In the data rows, zero lies at 4.5, halfway between 4 and 5.
Some points, one per row:
"2 5 5 6 6 3 3 6 9"
"6 6 2 4 6 4 1 6 7"
"5 6 6 5 5 3 4 2 3"
"6 4 5 3 3 5 7 3 0"
"5 5 3 4 5 4 3 5 5"
"6 4 4 3 2 6 6 4 3"
"6 3 2 3 2 7 6 6 3"
"6 4 2 5 5 6 4 8 7"
"4 7 4 5 6 3 0 7 8"
"5 6 3 5 6 3 1 5 7"
"5 3 5 5 3 6 7 4 3"
"5 5 2 3 4 5 4 7 3"
"3 2 7 5 3 5 8 4 4"
"6 7 5 2 4 3 3 1 1"
"5 6 4 5 6 4 2 4 6"
"5 1 3 4 3 7 6 8 5"
"7 6 2 2 4 4 2 7 4"
"6 3 4 4 2 6 9 5 1"
"3 1 5 7 5 8 7 8 9"
"3 4 6 6 5 5 5 3 6"
"4 3 5 5 4 5 7 5 5"
"5 4 6 5 3 4 7 2 2"
Here are 12 more points, each followed by its number:
"4 5 6 5 4 4 7 3 1" 0
"4 5 7 6 6 4 5 1 2" 1
"6 3 4 3 3 6 8 5 0" 2
"7 3 0 2 4 6 4 9 3" 3
"4 3 6 3 4 4 5 3 2" 4
"2 1 5 6 5 7 6 7 9" 5
"6 5 3 3 4 4 5 5 0" 6
"7 3 0 3 4 6 4 9 4" 7
"5 3 3 4 4 6 5 8 6" 8
"5 7 4 3 5 3 4 3 2" 9
"4 7 6 3 5 2 2 2 3" 10
"5 3 5 4 3 5 8 3 0" 11
Which of these numbered points is nearest to each point below, ignoring the 3 directions in which the first points spread most? Its number follows each.
"3 3 5 6 5 7 7 8 6" > 0
"7 8 3 2 5 3 1 5 5" > 8
"6 4 3 3 4 5 4 7 5" > 8
"5 5 6 5 5 3 5 1 2" > 7
"4 5 6 4 4 3 5 3 0" > 6
"3 1 4 7 5 7 7 7 9" > 7
"6 5 2 3 5 4 2 8 6" > 8
"6 3 2 3 3 7 6 8 4" > 8
"6 7 5 4 6 4 3 3 1" > 1
"3 1 5 6 4 6 8 5 6" > 7
"7 6 4 3 3 4 4 4 1" > 8
"3 5 6 5 4 5 6 3 2" > 0
"6 4 4 2 3 5 6 5 0" > 2
"5 2 2 5 4 7 5 8 7" > 7
"6 4 5 2 4 4 6 2 0" > 3
"6 5 4 4 4 5 4 5 5" > 8
"6 4 3 3 4 5 5 7 4" > 8
"6 5 4 5 5 6 5 6 2" > 1
